A state moves one step at a time under one of 6 hidden systems, and each row is a state written as 22 numbers. Each run below is a few steps of one system.
Q767, path 1 (11 x 22):
[[-15 -11 -28   5   8 -35  12   4 -18  16  10 -11 -21  -2   8 -18   0  -5
    7 -12  13   9]
 [ 11 -14  21 -25 -12 -18   9  13  21  18  -4   0  14  19   3   9 -17   8
    6  12 -25   5]
 [  1  22   0  -4  -5  12 -20 -30  -3 -18 -11   0  30  -6   1  -3   6 -20
   -3  24   7 -12]
 [  4  -6 -21  20  -1 -16  12   2  -9   5  11   9 -19   4  -6 -21  24 -17
    6 -27  16 -18]
 [  8  -1  19 -10   8   2  27  13   2  10  11 -20  -3  12 -15  12 -12   5
    4  -7 -43  14]
 [ -9  -6   5  -1   9  16 -12 -25 -18   4  -3  -4  27 -14  18  29 -14  -6
  -14  29  20  -5]
 [ 12 -21   5   7   0   2  -8  20   7  -5 -10  27 -18  -4   5 -25  28  -7
   15  -7  25 -29]
 [  7  17  10  -7  -6  20   1  -5   5 -11  11 -30 -13  10 -17  -8  16  16
    7 -23 -35  32]
 [-26   0 -22  -3   7  -2 -13 -10 -22  27   2 -10  13 -16  13  34 -31 -14
  -19 -12  16   8]
 [ -7 -39  10  -3  12 -13   8  32  31  -9 -17  27  -8  -5  18 -18   1  -5
   10  26  -2 -25]
 [ 11  23  20   1 -30  17 -11 -16  12 -24   1 -22  18  26 -12 -16  37  19
   -6   9  -7  26]]
Q767, path 2:
[[-19  31  -8 -14 -14   8 -19 -20 -31  13  12 -37  13  -1  -8   1 -20  -3
  -22  -6  20  29]
 [ -7 -25 -23  -1   8 -37  11  18  -1  15 -26  33  -9 -24  33   0 -17 -15
   21  -7   5 -25]
 [ 15 -11  24 -13   0  -1  -6  -4  49 -25  12 -10   9  39 -26 -14  25  18
    0  33 -32   9]
 [ -8  52  -9  11 -31  16 -14 -19 -48  16   6 -20  32  -9  -2  -4  -9 -28
  -18 -15  33   9]
 [  4 -35 -31  12  23 -34  39   6   6   4 -11  39 -35 -24  18  10   0  -8
   25 -27 -21 -35]
 [ 10 -10  43 -11  22  16  -6  11  35 -12  25 -36  21  46 -45   6   8  24
  -15  46 -27  23]
 [ -7  37   4   9 -36  29 -13 -21 -67  16  -7   2  27 -33  42  -3 -16 -28
   -8  -1  56  -3]
 [ 22 -48 -28  -1  26 -32  18   8  35 -11 -23  43 -58 -13  -2   2  34  17
   33 -44 -21 -38]
 [ -7  21  32 -14  19  34 -29  14  20   1  46 -67  24  49 -52  -4 -11  10
  -18  29 -38  59]
 [-34   7 -16  -5 -41  -3  10 -29 -68  28 -26  14  18 -53  72   8 -40 -32
  -19  -3  63 -16]
 [ 38 -58 -12   4  32 -45   5  37  79 -28 -40  49 -36  14 -12  -7  60  29
   43 -16 -34 -42]]
Q307, path 3, 11 rows:
[[ 14 -21  22  -4 -11  -7  34 -17   3 -16 -11   3   2   6   7 -13  30  -3
    3  13  -8 -23]
 [ 15  21   1  12 -28  18 -10 -23  -9 -14   8   4  -8   5   1 -15  27  13
    3 -15  18   5]
 [  6   7 -11  -4  15  20 -21   3 -18  13  14  -1 -18 -14  -8  -7  -6 -27
   19 -33  -4  -5]
 [-21 -44   8 -17  18   4  10 -15 -10   6   5 -21  -6  -6  20  -1   3 -15
   -5  12  -5  -2]
 [ -4 -10  19   9 -13  15 -15   9   6 -15 -18   2  19   6  16 -13  28   3
   -7  25  28  -2]
 [ -9  24 -13   0 -24  21 -25   7  27 -13 -10  14  -5  -7  -7  -6   4  -7
   -5 -30 -15   4]
 [-22 -11 -28   1  17  -6 -11  -7  -5  23  24 -22  -2   7 -14  19  -8 -12
  -15 -24  -7  18]
 [ -2 -38  19  10  15  -6  15  32  -4  22  -1   6  18   7  19  14  -4  -5
    1  21  13  -9]
 [ -3   2  10   2 -24   4   9  -4  29 -30 -30  25   0  -9   5   9   7  24
  -16  13   4 -19]
 [  2  41 -26  30   3   6 -10   0   4 -16  11  -8  -9   3 -30   2  15  15
   -5 -25  -6  19]
 [  0 -13  -4  -5  15  -7  10  28 -22  37  23  -4 -24  -4   3   3 -35  -4
   14 -23  -5  12]]
Q307, path 4, 11 rows:
[[ 17  15  27   1 -51  -3  11  21  -6   7  10 -11   0  33 -10 -40  24  10
   -4  -8  15  15]
 [ 19  27 -13 -20 -14  11 -28 -26 -20  21  -9  17   9 -24  14  24 -20 -13
   22 -40  -7  -4]
 [ -6 -36 -18   3  47 -10   0 -33   9  -7  36  -5  -6   8 -12  -5   8 -28
    6  31  -9 -21]
 [ -4 -16  41  11 -35   7  35  30 -10   0 -13 -11   7  16  11 -32  30  -9
  -12   6  13  -9]
 [ 10  20 -17 -10 -32  12 -40 -30   5  -9 -28  22   1 -21  26  15  13  19
   11 -36   7   7]
 [ -4  -6 -19   9  47  22 -26 -11  11   2  50  -7 -14  10 -43   3  -3 -25
   -5  -3 -12  -4]
 [-31 -32  22   8 -12  -2  48  37 -26  25  -7 -19   4  -4  30  -9  -5 -24
  -13  -3   2   0]
 [  9 -14  -2 -14 -12 -10 -36 -20  22 -19 -50  18  12 -12  29  20  24  40
    3   9  28  -6]
 [  3  33  -1  25  13  45 -20  10  34 -22  40   8  -7  19 -53  -4   2  -6
  -14   0 -27   2]
 [-41   1 -25   8 -15 -22  38  24 -43  37   3 -21 -13 -17  19  -2 -30 -22
  -14 -41   2  19]
 [ 26 -50   7 -28  39 -30 -30  -6  14   9 -37   4  12  -2  17  38  13  36
   23  22  19 -10]]
Q679, path 5 (11 x 22):
[[  6 -28  24  -1 -35   7  16  11  14  10  15  22 -18  20   2  -7  10  11
  -15  -8  14 -14]
 [ 26  34   2  13   1  16  11 -20 -20 -20 -14   3  -4 -18 -16  20   9  14
    8 -21  -3 -11]
 [ 11  -7 -17  23  25  -9 -16   4  -1   7  36  20 -10   9  11 -21  -1  -2
   26  21  15   5]
 [  5   0  47 -23 -10  25  16  26  -6  -5  -8 -20 -19   2 -12 -21  -3   9
   -4   6  -1   2]
 [  0  31 -21   4  10  -5 -13 -36 -21 -14 -12 -15  24 -19  20   2   2  -8
   19  12  -9  13]
 [ -6 -31  -3 -18   9 -10 -40  26  24  22  12   1  -1  22  -5 -18   0 -11
    3   1  10   4]
 [-14  16  15 -16 -15  10  40  -3  -2 -10 -13 -25   1  -5 -20   7 -15 -10
  -23 -10 -39  -2]
 [ -8  -7 -38  10   1 -35 -15 -33 -19  13  -4   8  18  -7  26  12   4  -5
    2   4  35  -2]
 [ 10 -36  25  -4   1  18  -4  41  36   8  -5  15  -8  16 -19   3  18  -9
   -5 -17 -13 -23]
 [-12  37 -12  14 -20  12  32 -46 -13 -26  18  -4 -10  -9  -7   5 -10  10
  -21  -1 -16   9]
 [ 16 -11 -16  15  17 -24 -26  28 -29  32  -5   9   0  -4  13   0  10   3
   23 -15  53  -5]]
Q36, path 6, 11 rows:
[[-17 -29  10  17 -13  30   2 -27  -4  -1   4   3  27   1  11  15  28 -29
  -36  10  25 -26]
 [ 25  -8  31  -6   0  40 -14  23  20  -6 -16   1  -4   4 -25   0  36 -11
    7 -36 -19 -18]
 [ -5   8  -3  27  15  55  -3 -38 -15 -21  24  10  -7 -24  24  22   3   0
    1   3 -11   8]
 [-31 -24  -4  -4  15  28 -37  34  11   0  -8 -10 -18  -6 -20  -5  10 -13
  -28 -19  33  -5]
 [  1 -19  -4   2  12  12   9   2  19 -13  -6  14 -25 -15  38   3   6  10
   33 -20 -57  19]
 [-39  21 -22   1 -22  14 -33 -21  14 -17  -3  -4   0  -8   4  12  -9  26
  -40   9  29  25]
 [ -8  13 -27  12   9 -20  -3  58  13  17  -5   3 -11  -1 -12 -17  -9 -24
   22 -45 -29   8]
 [-19 -16 -18  -3  -8 -18  38 -49   1  -4   8   3 -14  -8  22  39 -20  31
  -20   5 -16  12]
 [ -1  27   5   8  -2 -14 -22  64  20   1 -38  -3  25   8 -33   6  -7  16
  -17   7  26   0]
 [ 17   7 -24  25 -16 -24  50 -11 -14   1  19  43 -26 -12  29 -19  -6 -12
   35 -16 -24 -16]
 [ -5   5   6 -22   5 -12   1 -25  -5 -11   2 -39 -12  14 -55  15  -3  44
  -44  20  36   5]]
Q979, path 7, 11 rows:
[[-12 -10 -24   2  31 -22 -19   1  15  -4 -40 -25  32  -5  -1  25  27 -10
    3 -11 -17   7]
 [ -8  -7   1   5 -41  10  13  -7  43  -1  30  26   3  27  16  -1  -6   2
  -13  -3 -44  14]
 [-24  10 -18  16   1  -4   6  30 -11  13 -25   3   0 -19 -28  27 -12 -11
  -38 -29  35 -24]
 [ 16  -7 -25  18  31 -21  11 -18  14 -17  -5  14  -4 -10  27  23   7  21
   40   1 -47  14]
 [ -7 -23  27   0 -24  14  11  26  35   2  26  26 -23  25 -24  -6 -13  22
  -36  20  24 -14]
 [  6  53 -11  25  15   8  -7  26 -27 -21 -54  -5   6 -41  -3   8   4   5
   16 -21  12  -2]
 [ 13 -15 -25 -25   6 -26 -14 -39  20   1  44  18 -39  15  10 -13 -18  31
   26  11 -17  23]
 [  1   4  49  -8   7   7  16  70  -3  12 -15 -14  17  10 -40  -4 -25 -11
  -21  27  19 -22]
 [ -2  32 -33   9 -21 -22   0 -36 -22 -31 -37   7   2 -36  58 -25  18   7
   34   0   3  14]
 [ 28 -33   1 -40   7 -19 -45  -7  35  34  43   7 -11  46 -50  -6   3  -4
    0  -8  10 -15]
 [  2  48  41  21  -8  26  65  36 -38 -13 -22 -16  25 -21  -3  -9 -22 -35
    3  10 -37 -14]]
Q36, path 8:
[[ -3 -23  11 -15 -18  20 -12  11 -10  35  30  -6 -20  13   9  -4  -6  -7
   -4 -30   9  16]
 [  5  -3  -5 -29  29   0 -24 -18   7  -5 -26  -4   9 -23   3  29 -17   2
   14   3 -19  -3]
 [-28  -3 -18  31 -10  -3  -5   8  25 -19  -1   9  24  10  19 -16  19 -14
  -13  26   1   6]
 [  1   8   8 -17 -45   9  10   3   5  11   1  -1 -23   6 -12 -13   3  -4
   -8 -47 -14   0]
 [  8  20 -16  11  32   1  -3 -21 -20   1   2 -15  12 -13 -11  43 -12  14
    6  -8 -13  14]
 [-24 -28  -3  21   9  -4   2  34  16   9   4  23   6   3   8   4 -10 -14
  -20  25  24 -19]
 [ 12   0  16 -19 -24  -5  24   0  14 -25 -32  10 -26 -10   2 -18  17  15
   10 -18 -20 -15]
 [  9  41 -14  28   4   9 -14 -19 -17 -11  24 -11   4   6  -8   4   6  27
    2   7  13  31]
 [-14 -17  -5  -8  16  -3  -4  36  -9  34  22   6 -19   0 -10 -12 -37 -29
   -4  -6  15 -14]
 [  1 -28   4 -24  16 -26  24 -20   4 -18 -38 -12  -5 -17  23  10  13  20
   15  13 -21  -6]
 [  3  24   2  23 -32   3 -26   5  23 -12   7  11  29  27   6 -14  16  20
   -9  27  22  23]]
Q679, path 9 (11 x 22):
[[ 21  17   9   5  -9   3 -29  21  20   2 -15  -8  37  24 -21   3  32  -2
    4 -13  -8   8]
 [ -2  13 -18 -16 -15  -6  10 -20   4  13  36  11 -21   2   0  -7 -39 -10
   11 -13 -35  10]
 [  4 -17   6 -15  27 -34  12   8 -25  10 -22 -22  -4  -8 -23  11  -6  12
   -9  13  43 -22]
 [  8 -12  18  21 -10  14  16  -3  18 -11  -4  20  38  10  28  -3  24 -32
   11  25 -31 -17]
 [ -1  11 -10 -24 -37  14 -37 -38  11 -10  15   0 -30   8 -18 -19  16  16
  -17 -27  26   7]
 [ 18  22 -12  25  45 -14  14  33 -24  19   4 -19   6  -1 -36  17  -4 -16
   23 -31 -22   1]
 [-20 -45  13 -11   2   3  28 -22 -10   6  35  12 -18  -2  45  -9 -30   0
   -4  49   4   0]
 [  4  17  27  -9 -15  25 -26   7  -6 -23 -59 -17  23 -14 -16  -2  40  -1
  -20  -6  41 -24]
 [ -1  17 -47  30   3   0 -17 -15  27  -5  31  17   5  10  17 -14  17 -27
   33 -26 -61  27]
 [-15 -24  11 -35   1  -7  -2  16 -16  32  32 -30 -43  14 -35   8 -39  35
  -32  -9  38  18]
 [  1  18  15  23  22   2  45  17 -35  -6 -51   1  43 -39  22  27 -14 -35
   12  18 -20 -33]]
Q216, path 10:
[[  1  -8   3  -5  24   7 -10   9 -10  11 -11 -11  17 -16  26  12  -9 -15
   23   3 -23   9]
 [-21 -28   6  -5 -30   3   8 -11  22   2   8  -1   9  20  18  -7  11  -8
  -23  10  -8   6]
 [ -8  37 -21  25  -9  -6  -4  21   3  -4 -21  -1  20  -3 -14   7   3 -10
   -7 -20  -3   4]
 [  5 -10 -23  -1   5  -9  -5 -10   5  16  26  17 -24   2  14  10 -16   9
   18 -22 -21  13]
 [-12 -24  14   5  13  -1  16  20   6   8  -2   3   9   3 -16  24 -14  -3
  -29  23  17 -25]
 [ 14  21   9  28 -12   4  28   8 -12 -19  -9  13   4  -9  30 -15  12   4
   26  10 -14   5]
 [ -2  -9  -9  -5 -14  -1 -26  -4  29  -8   8   7 -29  16 -17  -6  21  34
  -16 -18  23   9]
 [  5  30   2  -3  40   4  -3  26 -15   4   4 -13   4 -10 -30   6 -40  -9
   11  17 -11   1]
 [-16 -36   5 -20  -9  -7  23 -30 -10  -8  -5   2 -22 -17  48  -9  -3   9
    7  14  -1   1]
 [ 12  -2  19  -1 -12  -6 -19  26  29  -7 -37  -5  38  21 -23   1  35   2
  -11   6  12 -14]
 [  9  53 -19   2 -18  -2   3 -27  -8  -5  36  -1  -9   4  -8 -23 -22  -3
   19  -6 -34  27]]
Q979, path 11 (11 x 22):
[[ -7  -2  -8  -9 -12  -3   4   8  -4   9 -23 -22   5  -4   3 -10  25 -33
   10 -49 -29   2]
 [ -1 -10  -5  -3 -21 -13  24 -41  -1  17  26  -1  14  17   0  31  -9   4
  -21  -2 -15   3]
 [-11 -17   1  35  21  18   1  28  -3  11  -2  19  22  -9  10  21   2 -27
  -10   9  16 -22]
 [ -7 -18 -12   8   1  10   9 -19  17 -32 -14   5 -30 -13  14  -6  38  11
    3 -24 -21  -1]
 [ 13  11   8   8  -7  15  -9   4  10   8  27  -6   1  26 -38  29  -3  29
  -24 -10   5  15]
 [-18  17  -4  13  18  23   3  24 -22  -3  -7   9  -7 -37  28  10 -41  -5
   10   4  -6   8]
 [-17 -36 -16 -18  16 -33  -7 -15  25 -16  -9 -12 -22   3   2 -11  12  26
   -5  21  10   7]
 [ 17  25  29   3 -21  14 -13  40  26   1 -12   0  33  24 -16   1   2   6
    2   6 -18  11]
 [-21  32 -35  -6 -28  -9   2 -17 -15  -3  -4  17 -22 -29  14 -16 -33 -13
   -2 -21   8  -3]
 [ 16 -27 -16 -10  45 -51  -2   6   6  22   4 -14   9  19 -27  15   1   1
   15   7  -6  -9]
 [ 10   2  43  12 -38  17  41  22  10 -12  -7  26  14   7  31 -14   0   0
    8  27 -22  -8]]
Q216, path 12:
[[ 21  12 -12   7 -32 -14   3   1  11   4   2  23 -11   9  15 -18  19   2
   30 -39 -24   8]
 [ -1  -2  -7  -1  11   1  -7  -6   9  13  26  -4  -7  16 -48  36 -17  18
  -35  -6  15  -4]
 [  4  10  -1  18  29  -1  22  11 -35  -1  -2  15   3 -30  28  -4 -28 -21
   29  29   2 -16]
 [  4 -48  25  -9 -27   5  13  -4  21 -11 -10   7 -25  13  18 -14  47  22
   -6 -13   8  -7]
 [ 13  55   7  20   6  11 -23  20   1  -9   3 -22  30  17 -45   2   0  11
   -9  15   5  19]
 [-20   6 -32 -23   0   2 -10 -29 -19  -1  16  12 -47 -35  31 -23 -38  -6
   19  -9  -1  11]
 [ -3 -60  24 -24  31 -10  -1  23  19  11 -38 -21  12   5 -15  28  22  -5
  -14  -1   2 -28]
 [ 16  42  20  20 -34   3  24 -10  -9  -5  23  -4  46  25  21 -21  -3  -7
   16  39 -29  28]
 [-28   9 -48  -7 -38  -5 -26 -25  14 -15 -21  23 -38 -23  -2  -7  10   7
  -31 -47  40 -14]
 [ 37  -6   0   0  71 -14 -10  38   2  25   2 -12  13   9 -41  30  -9 -14
   41 -14 -41  -5]
 [-22 -28  23  -3 -36   5  51 -42 -25  13  53   3  -3  13  45 -12 -32   1
  -27  51  15   7]]

Which system made each run below?
path 13 (2 x 22):
[[-26  -2  -6  -8  -6   5   1 -13   6 -28 -10 -11 -29 -13  14 -14   1  27
  -11  12   6  20]
 [  2   3   0 -22  12 -20 -28  32  18   0 -32 -12  12   0  -6  -4  -7   6
   14   7  -3   8]]
 -> Q216
path 14 (2 x 22):
[[ 34  -4  23  -3  26  18 -20  -4   6  -9  15  25  -5   0  -9   4  -7  19
   16  39  20 -20]
 [ -7   4  15  -9   4  10  19  -6 -10 -31   3 -14 -29  -9 -11 -48   7  -6
    0  24   8 -11]]
 -> Q216
path 15 (2 x 22):
[[ -8  -8   0  23 -18  -2  23   4   3  -6  15  -4  -8  19   1 -23  27  -2
  -12  -3   4   5]
 [ 10  18   8   8 -13   8  12  12  -8  13 -13   0  14  -3  -3  30  -9   8
   -1 -26 -14   5]]
 -> Q767
path 16:
[[  2 -28  -7  -2  17 -13  25  13   3  -8 -43  12 -20 -29  20   9  16  -3
   22 -29 -20 -25]
 [ -1   9  -6  24 -15  10  -7 -27  31 -34  17  10  -2  17   0  10  21  50
  -18  25   7  22]]
 -> Q36
path 17, 2 rows:
[[  1   2 -16  15  17 -29   2  29 -18   1 -25  -7   9  -8  16 -38  20 -37
   37  -3   4  -8]
 [ 11 -18  25 -27 -43  14   6 -14   5  23  19 -13 -11  28  -5  10   7  19
  -14 -35 -11  19]]
 -> Q216
path 18:
[[  6 -29  25 -14   5  29   5 -26  10  -5 -20 -11  32  -1  13  31  26 -21
   -1  -4 -41 -14]
 [-16 -20  -1  26  11  41 -21   0  -4   0   6  -9  16   2  -2   3  43 -38
  -21 -16  19 -15]]
 -> Q767
path 19, 2 rows:
[[ -8  24 -20   6  -7 -16  14 -32 -24  -4  13 -14  -1  -3   1  -6  -4   0
   -5   3   4  10]
 [ 12 -16  -3 -15   2  -8 -24   8  -2  18 -19  16  -2 -10   5   5   3  -9
   10 -20  22 -23]]
 -> Q216
path 20, 2 rows:
[[ -3  29 -33  31   4   2  -6 -27 -26 -19   6   0 -16 -22  21  -9  13  12
   16 -12  12  21]
 [-20 -25 -10 -12  12  -8 -19  23  18  21  35  -8 -24  24 -29  -5 -17   3
  -22  -3  14  11]]
 -> Q36
path 21 (2 x 22):
[[ 25  18  33 -14   6  39  -4   2  -6 -20 -28  -5 -10 -25   6  17   0  28
   23 -13 -24   8]
 [-19  17 -16  -4   0   3 -18 -29   2 -13  37  -1 -14   7 -13 -15 -26  18
  -21  37  27  18]]
 -> Q979
path 22 (2 x 22):
[[-10 -18  10 -22   0  -6  14 -18 -16   4 -12 -17  19  -5  16  -7  -2 -32
   -3  18  -1 -16]
 [  7  -6   0   7 -19  -5 -19 -11  21 -15  -8  10  20  17  18 -22  39  -1
    7  17   6   0]]
 -> Q307
path 23:
[[  3   0   8 -24  16  27   2 -11 -14  -2  -5  11 -17 -34  11  -4 -26 -35
   19  -6 -23 -26]
 [-25 -24 -12  14  18   1 -15 -20   5 -22 -14 -31  10   3   5   2  49   7
  -19  10  19  13]]
 -> Q36
path 24:
[[-10  -5 -10 -18  11  23 -45 -10  19   5  10   6  -2  -2 -16  15 -12 -10
  -13  -8   5  -5]
 [-31  -4  -2  -6   3  -3   7  21  -7 -11 -14 -19 -16 -12   9 -38   0 -18
   -3   7   7   3]]
 -> Q767
path 25, 2 rows:
[[ 19   9  13 -10   1   0 -25  16  23  -8 -13   5  16  12 -16 -16   9 -10
   15  13  -7 -10]
 [ -3  31  -9  -3 -32  -7  15  -8 -11  -1   8   0 -11  -1  -4 -30 -11 -12
    1 -11  -4   2]]
 -> Q979
path 26 (2 x 22):
[[ 18   2   7  36 -14  -8   8  34   2  17  15  17  21  24  20  -7  13   3
   19   1   1  12]
 [ 10   7   3 -35 -21   2   5 -37  -9   2   5  15 -23 -13 -17   0 -23  -2
  -11  -7  11 -30]]
 -> Q36
path 27, 2 rows:
[[  4  15   4   1 -33  -5   5  27  10   7  -6  32   6  -4  37 -25 -23 -11
   25   2 -18   4]
 [  2  -3 -18 -27  -6 -41   2 -15   1   3 -20   2 -13  -3 -34  -7   0  -4
  -12 -11  28 -37]]
 -> Q979
path 28, 2 rows:
[[ 16  -1   1 -10  -2 -28  36  -8 -18   1 -11 -11  -6   1 -13 -19  14 -21
   14 -14  -9 -25]
 [ 20 -12   5   7  22  -5   6 -16  -7  18  18 -15  25  18  -4  21  10 -10
   14   4 -24   4]]
 -> Q767
path 29 (2 x 22):
[[ 10  24  -9  27  22  -7  -5  25  -2 -14 -17 -10  18   3 -27  -5  24  -5
    7   1   7  -4]
 [  1 -22   8  11 -15   9  31  -6  -7  12  38  22 -23   7  16  -7  -9  -1
    0  -2  -1  -6]]
 -> Q36
path 30:
[[-21  17  -1  -3 -32  -1  10 -10  14 -27  -4  -6  -2   6  -4 -26   3   6
  -22  16  -2   7]
 [ 13  28 -18   4  -4 -11 -28  11 -11  18  -5 -11  14   4 -10   0   4  -5
   16 -31   2  18]]
 -> Q307
